X =
[[  0   1  -1   2 -14  -1   1  -3]
 [ -2   0   0   7 -45   0   3  -3]
 [ -2   0  -1   0   1  -2   0   0]
 [  3   3  -3   0   2  -3   0  -3]
 [ -1   1   0  -4  21   1  -1   0]
 [  0   0   0   0  -1   0   1   1]
 [  0   0   0  -2  11   4   2   0]]
X[0][0] -> 0
X[6] -> [0, 0, 0, -2, 11, 4, 2, 0]
X[3] -> [3, 3, -3, 0, 2, -3, 0, -3]
X[6][5] -> 4
X[6][3] -> -2
X[6][7] -> 0
X[:, 3] -> [2, 7, 0, 0, -4, 0, -2]
X[3][1] -> 3
X[2][5] -> -2
X[2] -> [-2, 0, -1, 0, 1, -2, 0, 0]
X[2][2] -> -1
X[2][0] -> -2
X[:, 0] -> [0, -2, -2, 3, -1, 0, 0]
X[2][1] -> 0
X[2][7] -> 0
X[5][1] -> 0
X[1] -> [-2, 0, 0, 7, -45, 0, 3, -3]
X[0] -> [0, 1, -1, 2, -14, -1, 1, -3]
X[0][4] -> -14
X[:, 5] -> [-1, 0, -2, -3, 1, 0, 4]
X[1][3] -> 7

arr =
[[23  0  3  0 25  2  0 21]
 [10 31  5 -1  7  0 22 37]
 [ 5 16 -3  0  0  0 16 20]
 [21  0  2 38 19  9 -1  0]
 [ 0 29  5 -1  1  0 27 25]
 [ 1 39 15 -1  0  0 31 34]]
arr[-6, -8] => 23
arr[:, -8] => [23, 10, 5, 21, 0, 1]
arr[:, -2] => [0, 22, 16, -1, 27, 31]
arr[2, 6] => 16
arr[-4, -6] => -3
arr[-4, -3] => 0
arr[:, 3] => [0, -1, 0, 38, -1, -1]
arr[3, 0] => 21
arr[1, 3] => -1
arr[-4] => [5, 16, -3, 0, 0, 0, 16, 20]
arr[1, -2] => 22
arr[-4, -8] => 5
arr[1, 2] => 5
arr[-1] => [1, 39, 15, -1, 0, 0, 31, 34]
arr[3, -1] => 0
arr[1, -1] => 37
arr[3] => [21, 0, 2, 38, 19, 9, -1, 0]
arr[:, 5] => [2, 0, 0, 9, 0, 0]
arr[4, 7] => 25

A =
[[  3   2   6   5  36  -1   7 -35  -4]
 [ -1   3   6   5 -16  -1  -3  17   3]]
A[0, 0]	3
A[:, 8]	[-4, 3]
A[0]	[3, 2, 6, 5, 36, -1, 7, -35, -4]
A[1, 5]	-1
A[1, 3]	5
A[0, 5]	-1
A[1, 2]	6

B =
[[  5 -23   0   0 -10 -20 -13 -13  13   4   1]
 [ 19   6  15   7  -4  16 -13  -1  39   4  -8]
 [  0 -15  29 -12  -3 -18  -1  19  -9 -14   6]
 [ 20  -6 -17   3   2 -22  -2  -3   1  26 -10]
 [ 25  19 -28   3  13  -2  17   2   2  -1  -5]
 [-30   7   5  -3  -3  -8  21   8 -17  -8  17]
 [ 10   2 -17 -14  11 -11   7   7  45   1 -11]]
B[0,0]: 5
B[2,4]: -3
B[5,5]: -8
B[:, 7]: [-13, -1, 19, -3, 2, 8, 7]
B[1,7]: -1
B[2,1]: -15
B[4,6]: 17
B[3,2]: -17
B[3,7]: -3
B[0,6]: -13
B[0,5]: -20
B[5,10]: 17
B[4,10]: -5
B[5,8]: -17
B[2,2]: 29
B[4,2]: -28
B[3,4]: 2
B[4,3]: 3
B[4,4]: 13
B[3,8]: 1
B[:, 2]: [0, 15, 29, -17, -28, 5, -17]
B[1]: [19, 6, 15, 7, -4, 16, -13, -1, 39, 4, -8]
B[5,0]: -30
B[0,8]: 13
B[3]: [20, -6, -17, 3, 2, -22, -2, -3, 1, 26, -10]
B[5]: [-30, 7, 5, -3, -3, -8, 21, 8, -17, -8, 17]
B[:, 10]: [1, -8, 6, -10, -5, 17, -11]
B[:, 1]: [-23, 6, -15, -6, 19, 7, 2]
B[2,7]: 19
B[5,9]: -8
B[4]: [25, 19, -28, 3, 13, -2, 17, 2, 2, -1, -5]
